In the rows, 100 means zero.
Each named move below is a turn or a mirror, shown by a few rows before and after it. Which moves, in which order, take the first row of each later pair to the second? The first pair is answered.
move J571:
98, 110, 121, 92, 109, 94, 98, 102, 95, 112, 85, 118, 119, 124, 106, 131, 136, 87, 116, 109, 140, 126, 107, 93 => 69, 76, 124, 105, 141, 77, 103, 96, 106, 86, 125, 132, 113, 100, 116, 110, 99, 104, 103, 122, 97, 95, 111, 102
105, 105, 75, 79, 107, 94, 83, 99, 90, 101, 109, 115, 104, 94, 94, 84, 67, 102, 69, 84, 92, 97, 91, 98 => 115, 117, 74, 73, 96, 100, 79, 101, 88, 112, 95, 112, 104, 102, 89, 92, 80, 95, 73, 80, 106, 108, 91, 93
117, 108, 94, 95, 86, 109, 100, 95, 114, 106, 82, 103, 103, 101, 102, 109, 105, 113, 103, 111, 101, 104, 82, 118 => 105, 96, 95, 101, 97, 103, 104, 93, 119, 98, 97, 107, 100, 92, 106, 102, 92, 118, 97, 113, 84, 91, 86, 124
move J324:
116, 95, 86, 90, 114, 132, 95, 96, 122, 93, 82, 109, 113, 103, 102, 114, 102, 112, 109, 88, 86, 108, 101, 87 => 120, 94, 82, 87, 108, 128, 99, 92, 118, 102, 86, 108, 108, 105, 95, 106, 91, 121, 99, 92, 79, 96, 92, 83
104, 94, 91, 102, 98, 89, 103, 89, 93, 100, 109, 103, 87, 103, 84, 90, 74, 109, 84, 114, 82, 70, 92, 103 => 94, 92, 101, 107, 104, 82, 99, 97, 87, 89, 120, 102, 86, 101, 90, 92, 77, 102, 88, 117, 86, 76, 103, 114
101, 108, 118, 86, 80, 74, 104, 137, 65, 137, 66, 83, 98, 104, 98, 127, 148, 91, 117, 104, 126, 104, 118, 90 => 109, 110, 111, 83, 76, 78, 105, 131, 69, 142, 60, 83, 100, 106, 97, 128, 148, 96, 117, 100, 123, 104, 111, 82
move J563:
90, 96, 118, 106, 101, 91, 91, 109, 76, 105, 112, 91, 86, 100, 93, 91, 102, 83, 92, 119, 120, 97, 113, 121 => 80, 77, 112, 109, 121, 92, 95, 104, 96, 87, 118, 103, 93, 89, 104, 89, 90, 93, 91, 115, 94, 85, 112, 117
98, 92, 100, 93, 123, 104, 97, 99, 122, 113, 88, 108, 119, 96, 101, 104, 94, 108, 93, 91, 99, 99, 82, 92 => 107, 106, 105, 91, 107, 103, 97, 102, 108, 128, 85, 99, 114, 103, 93, 105, 103, 104, 93, 94, 115, 104, 80, 92
95, 92, 85, 103, 102, 101, 95, 67, 115, 113, 92, 110, 103, 89, 103, 88, 80, 120, 80, 111, 63, 69, 73, 86 => 105, 126, 113, 102, 72, 100, 79, 93, 75, 131, 77, 86, 105, 112, 96, 111, 125, 85, 102, 113, 132, 111, 96, 109
move J499:
94, 91, 101, 103, 124, 99, 91, 103, 110, 89, 103, 107, 105, 91, 112, 104, 102, 98, 106, 94, 98, 101, 112, 114 => 105, 102, 100, 97, 114, 106, 90, 103, 108, 97, 90, 104, 108, 98, 110, 112, 114, 92, 109, 89, 108, 111, 108, 108
108, 103, 96, 94, 93, 114, 100, 92, 111, 102, 80, 106, 115, 103, 102, 100, 105, 95, 103, 92, 103, 109, 91, 92 => 110, 102, 94, 93, 90, 111, 104, 88, 104, 109, 83, 106, 107, 102, 95, 93, 96, 102, 95, 97, 98, 100, 85, 86
84, 89, 105, 116, 113, 91, 89, 83, 97, 92, 118, 110, 93, 90, 105, 96, 78, 107, 109, 106, 104, 104, 115, 118 => 87, 98, 107, 116, 110, 100, 86, 89, 101, 87, 106, 109, 103, 94, 112, 107, 95, 97, 120, 97, 116, 119, 120, 118
move J707:
99, 141, 76, 98, 102, 119, 93, 78, 142, 102, 80, 133, 101, 97, 122, 98, 118, 97, 108, 106, 94, 132, 96, 78 => 103, 132, 75, 95, 89, 99, 99, 67, 119, 123, 99, 126, 81, 97, 100, 70, 83, 116, 80, 132, 84, 102, 83, 78
113, 93, 102, 82, 76, 100, 109, 106, 90, 123, 102, 111, 95, 112, 73, 85, 73, 127, 76, 119, 81, 95, 81, 80 => 79, 71, 113, 98, 121, 103, 103, 118, 120, 70, 119, 126, 117, 93, 110, 103, 90, 110, 105, 101, 66, 112, 109, 99
88, 105, 99, 117, 100, 95, 86, 126, 87, 106, 95, 105, 98, 91, 106, 112, 118, 69, 99, 89, 119, 112, 126, 111 => 98, 109, 98, 111, 83, 88, 92, 119, 69, 128, 96, 100, 86, 97, 87, 100, 102, 78, 83, 101, 120, 99, 111, 105
90, 101, 118, 118, 118, 103, 97, 105, 121, 80, 109, 103, 80, 91, 111, 106, 91, 101, 114, 66, 85, 99, 125, 104 => 121, 126, 108, 105, 87, 116, 98, 101, 110, 114, 79, 93, 76, 110, 93, 109, 100, 102, 107, 64, 108, 108, 107, 87
Now pairs of rows:
(two moves a pair)
129, 98, 94, 94, 105, 109, 80, 116, 105, 121, 104, 105, 135, 112, 87, 84, 120, 105, 110, 88, 84, 136, 93, 75 => 114, 82, 102, 100, 107, 86, 83, 115, 88, 121, 134, 105, 118, 103, 78, 63, 93, 113, 96, 110, 71, 114, 97, 87 | J707 J324
116, 91, 54, 90, 104, 116, 91, 110, 135, 93, 106, 110, 97, 80, 87, 94, 89, 95, 114, 96, 70, 85, 93, 102 => 129, 120, 71, 88, 73, 107, 85, 124, 93, 119, 98, 89, 86, 98, 70, 96, 105, 79, 117, 105, 115, 100, 97, 114 | J324 J563
91, 122, 117, 96, 87, 114, 93, 116, 87, 106, 86, 88, 103, 92, 91, 97, 103, 106, 105, 81, 114, 110, 102, 109 => 81, 105, 109, 99, 108, 118, 94, 113, 109, 86, 90, 103, 114, 79, 105, 98, 94, 113, 108, 74, 88, 102, 100, 107 | J324 J563
62, 85, 120, 112, 124, 89, 107, 107, 95, 69, 129, 102, 112, 82, 115, 110, 102, 90, 121, 104, 97, 112, 132, 123 => 116, 129, 97, 87, 69, 115, 110, 95, 83, 128, 71, 87, 108, 112, 87, 114, 121, 91, 107, 95, 132, 126, 94, 86 | J707 J324
100, 103, 81, 85, 96, 104, 97, 84, 112, 115, 102, 115, 91, 92, 79, 80, 94, 113, 82, 98, 78, 81, 87, 88 => 106, 116, 79, 82, 95, 118, 95, 87, 123, 114, 81, 118, 104, 98, 88, 98, 121, 101, 100, 83, 91, 104, 88, 82 | J707 J707
116, 118, 93, 101, 90, 116, 95, 109, 104, 97, 85, 80, 121, 112, 114, 133, 130, 78, 104, 84, 118, 132, 109, 104 => 93, 95, 96, 113, 117, 110, 94, 108, 120, 71, 106, 92, 127, 96, 130, 129, 120, 83, 108, 83, 92, 121, 118, 112 | J571 J499
102, 101, 89, 100, 86, 84, 131, 75, 93, 118, 102, 103, 75, 119, 72, 73, 73, 125, 83, 128, 87, 82, 71, 82 => 85, 88, 96, 107, 101, 76, 127, 80, 94, 103, 121, 105, 76, 111, 80, 71, 68, 123, 85, 133, 80, 78, 82, 93 | J571 J499
100, 105, 97, 101, 101, 101, 102, 98, 111, 96, 93, 92, 103, 101, 116, 102, 108, 96, 104, 98, 106, 105, 103, 100 => 102, 104, 101, 100, 96, 92, 103, 96, 99, 109, 100, 89, 93, 103, 106, 91, 97, 101, 94, 109, 105, 94, 98, 99 | J707 J324
105, 97, 105, 105, 121, 110, 105, 94, 127, 76, 99, 117, 120, 90, 96, 104, 96, 103, 116, 93, 107, 101, 111, 97 => 106, 91, 103, 105, 112, 98, 110, 87, 113, 88, 112, 113, 103, 90, 81, 87, 74, 114, 96, 110, 97, 80, 101, 97 | J707 J707
107, 109, 67, 106, 127, 131, 105, 82, 137, 70, 78, 125, 124, 83, 114, 119, 98, 111, 118, 74, 80, 87, 83, 77 => 111, 104, 66, 101, 116, 112, 113, 70, 115, 92, 97, 120, 103, 83, 92, 92, 64, 130, 89, 99, 71, 59, 70, 75 | J707 J499
107, 123, 143, 107, 114, 121, 81, 120, 85, 98, 140, 96, 93, 109, 63, 111, 126, 88, 102, 112, 96, 105, 92, 113 => 102, 108, 134, 109, 128, 116, 87, 107, 97, 89, 152, 107, 91, 99, 63, 101, 102, 102, 91, 116, 69, 84, 85, 108 | J571 J563
96, 93, 126, 105, 122, 87, 100, 118, 95, 97, 119, 97, 115, 92, 87, 118, 127, 99, 106, 107, 119, 123, 121, 89 => 107, 94, 104, 96, 127, 107, 105, 104, 122, 93, 99, 107, 123, 90, 92, 122, 123, 113, 101, 92, 99, 118, 103, 66 | J563 J707
87, 121, 100, 87, 91, 117, 90, 117, 104, 85, 85, 109, 110, 133, 91, 116, 146, 74, 130, 88, 138, 142, 101, 117 => 115, 125, 73, 71, 73, 128, 101, 96, 114, 110, 66, 112, 106, 136, 75, 105, 126, 98, 107, 88, 123, 125, 65, 84 | J324 J324
112, 136, 124, 133, 86, 93, 74, 113, 91, 110, 91, 104, 96, 118, 103, 80, 86, 116, 94, 121, 110, 109, 118, 117 => 109, 139, 121, 134, 96, 105, 72, 115, 110, 96, 77, 112, 111, 118, 118, 95, 103, 109, 110, 106, 111, 123, 117, 115 | J563 J571
88, 106, 110, 104, 98, 82, 102, 99, 82, 101, 115, 92, 89, 107, 86, 81, 73, 111, 85, 112, 100, 87, 102, 107 => 82, 112, 118, 108, 106, 91, 91, 112, 89, 85, 104, 92, 103, 108, 103, 104, 104, 91, 111, 96, 119, 112, 120, 118 | J563 J324
123, 103, 64, 96, 90, 119, 116, 81, 115, 104, 93, 120, 107, 95, 97, 98, 80, 127, 83, 91, 78, 88, 71, 74 => 125, 133, 92, 99, 60, 107, 105, 104, 70, 127, 91, 96, 97, 114, 83, 109, 109, 100, 94, 104, 134, 119, 92, 97 | J499 J563
120, 109, 84, 88, 92, 104, 102, 82, 110, 123, 90, 94, 92, 100, 85, 96, 89, 108, 90, 102, 87, 83, 86, 86 => 120, 113, 92, 90, 84, 98, 100, 87, 98, 130, 96, 88, 87, 103, 79, 96, 90, 103, 88, 108, 98, 82, 90, 92 | J324 J571
95, 72, 108, 109, 119, 69, 85, 83, 74, 69, 143, 97, 117, 114, 118, 134, 106, 106, 111, 106, 109, 93, 122, 99 => 122, 94, 103, 97, 85, 68, 87, 81, 50, 106, 129, 83, 103, 131, 94, 127, 104, 109, 96, 116, 130, 91, 104, 88 | J571 J707
92, 109, 111, 103, 110, 110, 92, 114, 94, 86, 89, 94, 116, 94, 118, 124, 130, 80, 125, 84, 125, 128, 122, 114 => 71, 81, 118, 112, 120, 81, 99, 108, 82, 80, 131, 98, 94, 78, 108, 91, 87, 101, 99, 111, 93, 90, 123, 126 | J707 J707
94, 106, 93, 102, 105, 87, 93, 90, 98, 116, 91, 96, 107, 93, 92, 78, 88, 126, 102, 118, 89, 96, 97, 79 => 84, 100, 106, 109, 111, 78, 88, 101, 89, 105, 105, 92, 106, 91, 95, 78, 90, 118, 107, 123, 95, 100, 110, 94 | J324 J324
95, 95, 110, 99, 87, 91, 102, 115, 89, 94, 95, 110, 90, 115, 83, 106, 102, 79, 106, 85, 113, 109, 93, 103 => 91, 85, 102, 98, 102, 99, 105, 111, 107, 80, 95, 118, 96, 107, 93, 110, 99, 81, 109, 78, 98, 106, 91, 100 | J563 J499
93, 107, 89, 103, 102, 106, 110, 104, 109, 84, 85, 105, 108, 93, 107, 115, 110, 96, 97, 103, 102, 125, 121, 96 => 84, 94, 90, 108, 104, 91, 115, 98, 102, 84, 105, 105, 99, 88, 103, 100, 89, 105, 86, 117, 88, 106, 122, 101 | J707 J707
100, 110, 112, 108, 93, 82, 100, 102, 77, 108, 105, 96, 94, 98, 104, 97, 88, 85, 98, 104, 112, 100, 110, 109 => 96, 104, 109, 111, 108, 90, 98, 106, 95, 93, 101, 103, 108, 92, 119, 108, 100, 81, 108, 92, 107, 108, 115, 108 | J563 J499
120, 113, 76, 74, 90, 102, 106, 94, 80, 133, 76, 98, 95, 101, 81, 95, 76, 109, 80, 108, 95, 95, 73, 88 => 122, 121, 81, 74, 85, 103, 101, 98, 73, 136, 72, 94, 97, 107, 82, 101, 87, 105, 86, 107, 108, 104, 78, 91 | J499 J571
113, 108, 107, 96, 96, 100, 104, 111, 105, 104, 92, 78, 92, 105, 108, 111, 110, 95, 115, 77, 112, 100, 92, 96 => 109, 93, 98, 97, 107, 101, 110, 103, 120, 96, 98, 88, 92, 95, 111, 103, 95, 107, 108, 76, 88, 85, 83, 90 | J563 J324
112, 85, 67, 91, 118, 115, 112, 88, 135, 88, 67, 108, 104, 96, 113, 95, 95, 128, 96, 78, 66, 97, 72, 74 => 126, 104, 80, 84, 77, 96, 111, 93, 84, 129, 76, 86, 76, 114, 80, 78, 84, 129, 74, 107, 97, 90, 69, 82 | J563 J499
101, 80, 100, 110, 137, 102, 95, 120, 118, 58, 147, 143, 97, 107, 154, 120, 101, 112, 126, 113, 82, 96, 141, 125 => 160, 130, 83, 81, 61, 108, 100, 105, 71, 144, 104, 118, 68, 143, 97, 105, 95, 125, 90, 132, 124, 90, 98, 94 | J499 J707
87, 109, 112, 93, 99, 75, 105, 95, 94, 89, 122, 104, 83, 95, 84, 80, 104, 94, 106, 112, 97, 102, 103, 105 => 85, 112, 114, 95, 96, 76, 103, 99, 93, 89, 120, 103, 86, 98, 85, 85, 110, 91, 108, 110, 104, 107, 105, 106 | J571 J707
109, 116, 115, 80, 96, 97, 98, 95, 78, 116, 96, 85, 112, 116, 107, 107, 132, 121, 125, 89, 109, 135, 76, 114 => 96, 90, 102, 83, 121, 101, 108, 84, 110, 92, 106, 106, 122, 97, 120, 100, 111, 136, 121, 81, 67, 117, 68, 103 | J563 J324
